One vector is turned by the same rotation once a tick. Each row is the vector after some number of ticks, and that number follows the row.
The counts run from 0 to 383.
[ -4 -18  17 -16  22 -11 -17 -12   5   1 -11 -47 -26 -12  -6  -8 -13  31
  14 -44  -6 -23 -43 -20  26 -23  26  -6  21  -4  34   0  21 -40 -31   1
  12   9   7  -1 -32  20 -20]	199
[ -1 -32  15  24 -14  -2 -23  11 -14  17 -51  -4 -13   0   2 -18  -5   5
  -6 -23 -20 -11  -5  10 -15  -8   7  -2  -4  -5  -1  -8   1 -41  13 -31
  49 -28   0 -48 -13 -18   6]	308
[-21 -33   8  25  36 -10  -1  -1  -8 -14 -12  -9 -24  21  -1 -37 -12 -15
  18 -36 -23 -36 -22  -7  -3 -26  10 -17   6  -3   5  19  19 -16  -8  18
 -12 -61  13  16  26   8   8]	104
[-21 -42  10  18 -11   7 -22 -14 -33  -2  -7  43  -5  16  25  -7  30   3
   4 -16 -41  -5 -20 -16 -18  -7   0 -10  -4 -24  13 -33 -21  -9  14 -13
  28 -38  25 -29  17  12   9]	135
[ -7 -35   7  32   5  24 -24 -13  47 -21  -9  -3  -1  14  10 -20   0   3
  22 -21 -25 -23  -5  16 -12   6   1  34 -13 -17 -14  38  29 -15   1   1
  -7 -31   4 -38 -23 -11  11]	318
[-25  -2  -6 -10  28  11  -2 -22  14 -44  21 -10 -13  -5  -7 -36   7  28
  -4 -22 -13 -20 -32 -36  33 -35  12   0  10  -4  20   1  -6  -5 -31  14
 -11 -29  27 -25  -7  22 -11]	184
[-25 -11  12   6  19  -1  -6 -31  28 -30  -2 -15   4  11  -4 -57 -15   9
  18 -23 -15 -10 -27 -43  10 -24   5 -16  28 -17  23 -10   6 -45 -15  -2
  11 -45  -1   4  -2  25  -3]	191
[-19 -43 -15   9   5   3 -20 -23   3  -5   3 -12 -36  -7   4  25  36  20
   1  -7 -17 -65  -8  -9 -23 -34 -19 -17 -17 -26  -7 -24 -19 -13 -38 -12
  17 -13  15 -20  28  10  28]	336
[-15 -22  -9   4  -8   1 -11 -51   1 -35  15  11 -13 -19  26 -20  11  49
  14 -19 -22 -26 -27 -10  -1 -36  14  -3 -19  -8 -17 -19 -17 -33   2  18
 -17   2  34 -45 -29  16  -3]	36
[-10 -38  35  20  -6   3 -42 -27   0   8  -4  12  -7  -3  27  19  19  -1
  -9 -25 -26 -19   8   0 -46   5  41  -1  23 -46  47  -4  17 -11  -1 -38
  15  -1   3 -16  -7  -9   5]	227
[-18 -24  13   8 -22   4   7 -32  -7 -46   3  21  -9  -7  40 -53  -4  22
  13 -13 -24  -4 -20 -15   2  -9  -1 -25  -4  -4  -7 -15  -2 -41   6  23
  -6 -49  16 -27 -14  17  13]	43
[-16 -29  -6  19 -18 -21   0 -40   4 -34  -9   2 -16 -14   5 -27 -35  18
  42 -35  -1 -12 -25   7 -11  -6   1 -15  14  -3  -3 -20   2 -41  -4 -15
 -11  -7  37 -13 -11  38  45]	50
[-25  -3 -29  15  -7  -1  -7 -35  -5 -16  -5   7  -2  23  18 -16  15 -18
   2  25 -29 -16 -33   0 -22   8  35   2  18  18 -21  -2 -11 -50  19 -21
 -29 -22  37 -36  14   7 -16]	263
[  2 -16  26 -10   9 -15  18  -7  -2   6 -28 -26 -20   2  26 -14  -1 -18
 -19 -22 -15 -15 -38   0 -17 -28  63  10  43  19  10  19  32 -37 -17  22
   3 -40  20  -6   1  -2 -31]	12
[ -3 -38 -18  25  18   0 -15 -29  14  -4   5   4 -36  -4  21  12   0  21
  15 -16 -23 -47  -9 -16 -10 -29 -30 -16 -15 -40   5   5  -1 -20 -38  34
  11 -48   4 -29  20   6  24]	337
[-27 -18 -22  27   0 -13  -4 -45  14 -14  -8  18  -1  16  10 -22 -20  15
   9 -19 -20 -24 -16  -2 -22 -16  30  15  20 -30  36 -10  36 -15 -24 -13
 -45 -15  32  -1 -21   4  19]	238
[ -5 -30 -14  -7 -17  -9  -5 -15   8 -12 -38 -20 -32  -5   4  11  11   1
   7 -11  -8 -32 -27   6  -6  27   8  -7 -15  21 -13 -16  -4 -45  -6 -55
  13  24  23 -67 -21   8  14]	61
[-13 -26  -3   0   3  -5  -4  -9   1 -14  19  35 -33 -11  27 -21 -13  10
  22 -45 -25   0 -37 -27  24   4   5  19  -1 -25   2 -12  29   6 -11  29
  16 -44  35 -25  -8  32  26]	144
[-37   4 -31  15  29  31 -15 -27  38 -38  15 -10  11  19 -19 -24  23  23
   6 -15 -22  -7 -21  -3  -7 -17  23  25  27 -13  -2  -5  -2 -37  -8 -11
 -20 -11  17 -37  -9  16  -2]	177
[-28 -22  -4 -16  14  -8 -16 -24  11  -5  12 -36 -20 -20   6 -38  33   2
  11 -25 -35 -45 -26 -19   4 -13 -17 -28  11 -11  -9  -3  -7 -33  29 -36
 -26  19  10 -21  -5  35  17]	203
[-29 -10  20   3  11  21 -13  23  30 -22  17  -6 -26  -1 -11  -2   2 -16
   1 -44  -6  -2 -11 -21  -8   4  33  14  36 -22  -5  26  24 -17 -18  13
  21 -57  26 -22  22  24  22]	165
[-13 -44  12   7 -22  -6 -18 -14  -6  16 -22  25  -2  18  21  14  40   3
  20  -9 -28 -15 -26 -12 -20  22   7   7   7 -14   3 -43  -6 -17   6 -37
  37  -6  30   2   1  32  41]	141
[-20  -2 -10  -2  20 -29 -10 -34   0   7   7 -11 -28 -10   8 -22  -4  -6
  -1 -12 -14 -27 -40   8 -12 -18  34  29  41  -9  11  -3  38 -44  -4  11
 -33 -32  28   4   6  25  22]	4
[-25 -38  25  17  15  -3   1   9  -9  20 -52 -25  -2  45 -14  -7  30 -17
  -2  -2 -25 -39 -37  -7   0 -17  21  -7  -2  22   9 -10  12 -35 -30 -34
   9 -15   8  22 -11  -3   3]	100
[ -2  -9 -16   6  17  40 -15  -5  51 -21  12 -11   6  41   5 -10   1  -6
  15 -17 -26  -3 -28 -32  -8   3   1  11  24  -4 -22  14   3 -34 -12 -10
  14 -38  13 -62  -6  16 -15]	170
[-17 -24 -21  15 -21 -19  15 -35   4  -1   2  25 -23  11  33  -5   7 -28
  -6  -1 -20 -36 -14 -19 -44 -18   6 -11  11 -32  14 -12 -15 -27  -8 -21
 -38 -19  27 -12  20  29  43]	243
[  5  -6 -26  10  -2   5 -10  -9  -8  -1  11  -9 -30  15  29  32   1  -5
   7 -19 -27 -21 -34 -29 -28  -2  28   8 -13   3 -24  10  -7 -55   1   3
 -24 -20  12 -52  15  12 -18]	256
[-49 -40  -6  -6  13 -25   8   3 -33   2 -17  -5  -4  12 -12   7  22   2
  -9  -1 -51 -18 -27  14 -11 -17  15 -12   6  25 -10 -31   5 -34 -17 -33
   9   1  36 -19  28  -2  -5]	355
[-23 -19  24 -17  23  -3  -5  -4  -4  -2   8 -41 -22 -31  14 -31 -13   7
  11 -62 -32 -21 -16  -4  11  -9  29 -22  20 -18  29  27  22 -14   7  20
 -13 -14   7  -3  -4   8  -7]	205
[-13 -33  34  -1   5   9 -26 -43  25 -53  20 -18  -5 -11  23   1   7  16
  33 -22   3 -40 -26  -8   5  -8  45   2   8  20 -24  12  15 -17  -5  25
  -3   6  29  -4 -23  31 -18]	31
[  9 -26  30   0 -23   3 -13 -30  -9 -13 -25 -16 -26 -20   8  20  50  14
   8 -13   1 -22 -31 -26 -12  12  43 -24   0  29  12   1 -44 -21  -4  12
  44 -12  30  -9   7  17 -14]	281
[-23 -14   7   4  23  39 -25 -16  50 -41   6 -16  12  33 -10 -12   7 -22
  16 -21  -6  -5 -20 -19  -2  14  20  18  44  -7 -11  21  17 -32   0  -5
   3 -28  17 -22  -2  34   2]	171
[-13 -15 -17  10  -6 -25   5 -22 -19 -14   0  14 -48  -8  25   3 -35  -1
   9 -28  -6 -27 -39 -21  -7 -25  45  14  17 -24  32   4  24  -9 -48  19
 -22 -21  29 -13   2  15  16]	245
[-26 -17  36  25  -6   6 -16 -27  -5 -43 -14  -9  -3   5  -5  -7  26  -6
   3  -6   1  -1 -22   0 -28   9  65   0  23  29   4  14 -13 -27  -6  -5
   1 -31  32  15  17  23 -11]	273
[-35 -26  -6  44  31   7 -28 -30  14 -29  -5 -18 -16   5 -39   6  25   0
   8  -6   0 -30 -22 -12  -8  10  39  28   6 -11  14  17  26 -19 -20 -22
   0 -34  13   9 -16 -12  11]	85
[  3 -31  37  -3   1  -2 -34 -18 -32 -20  -5 -10 -20 -29  15  23  13   9
 -10 -30   0 -25 -10   2 -22  -9  62  -3  22   7   2   2 -13 -37  -3  28
  29  10  30 -13   8   0 -24]	26
[-28 -35  25 -13  -2  -8 -13 -15  -5 -14 -26   8   7  14 -17   9  44  10
  13 -15 -10 -24 -17 -16  -8  -3  41   2  14  28  23 -12  -8   9 -13 -40
  16  20  40   5 -26  17   5]	381
[ -6 -12  -5   6   8   6   2 -39 -34 -36 -13  -3 -37 -15  -7  12  31  20
 -14 -13   0 -14 -19   2 -31 -24  36 -18   3  10   1 -14 -49 -28  -8   1
  27   1  31 -33  34  21 -13]	275
[ 18 -17  23  11  -9   1  -4 -29   2 -26   9   4 -10  15  37  -9  12  -4
   1  -3 -27 -17 -26 -14 -10 -41  23  -2  -2   9 -41   8 -24 -39  16   8
  -6 -20  19 -58   7  11 -33]	22
[-19 -16 -30  22  14   5 -19 -35  16  -5  -4 -17  -3  15   7  10 -13  -9
  32 -35  -8 -13 -27   5 -49  12  44   5  32   1 -12  22   9 -43 -11   2
 -36 -16  28   5  14  33  19]	258
[-15 -27  30   9   4 -14 -15 -19 -14  -4 -26 -13   8   5   6   5   1   1
   1 -22  -2  -7 -10  37 -44 -31  57   9  58   5   7   0   4 -48  -9  -2
  15   2  37   2  16   7  -9]	19
[-10 -53  57   5 -14 -17 -21   4 -13 -31  -7  18 -19  -5  19  20  30  20
  11 -21  -1 -29 -26 -25   2  12  33  10   4   3  14  -5   2  37 -24  -8
  43   5  37   3   7  30  -2]	133
[-31 -38  22  -3   6   1 -25 -15 -32 -13 -29  12 -10  -7  15  15  23  26
   6 -25 -29 -20 -15  29 -22 -23  28 -14  10   4  17 -20 -11  19  -9  -7
  30  19  42 -19  22   1   5]	127
[-35 -34  19  13 -34  -9 -18  10 -10   0 -21   0 -24 -17  10  -4  16  -4
  -3  -4 -25 -16 -21  -8 -13  34  18 -11 -21   3 -11 -17 -15 -55  14 -52
  13 -24   9 -25 -22   8  23]	54
[  9 -32 -11   6 -14   6   0 -44  -5   4   9  34 -25   3  45   1  11   6
 -12 -23 -41 -28 -16 -27 -37 -11   5  -9 -13 -51  31  -2 -12  -6   5   1
 -17 -32   1 -39   3   6  15]	236
[ 16 -29 -24   2 -11  -5 -14 -63   3   2 -16  13 -28  -3  37   6   3  15
   0  -8 -11 -37 -14 -13 -26 -18  -3 -15  15 -38  26 -21  -2  -1   1 -14
   6  22  22 -47  -3   7   0]	229
[ -2 -28  23  33 -24   6  -1  -9  12 -17 -19  -4 -26   7   4 -47  21 -15
  18 -16 -19 -21 -12 -11 -10  -3 -14 -10 -24   9 -27  13 -11 -33  30 -31
 -17 -42   9 -41  -6  17  23]	303
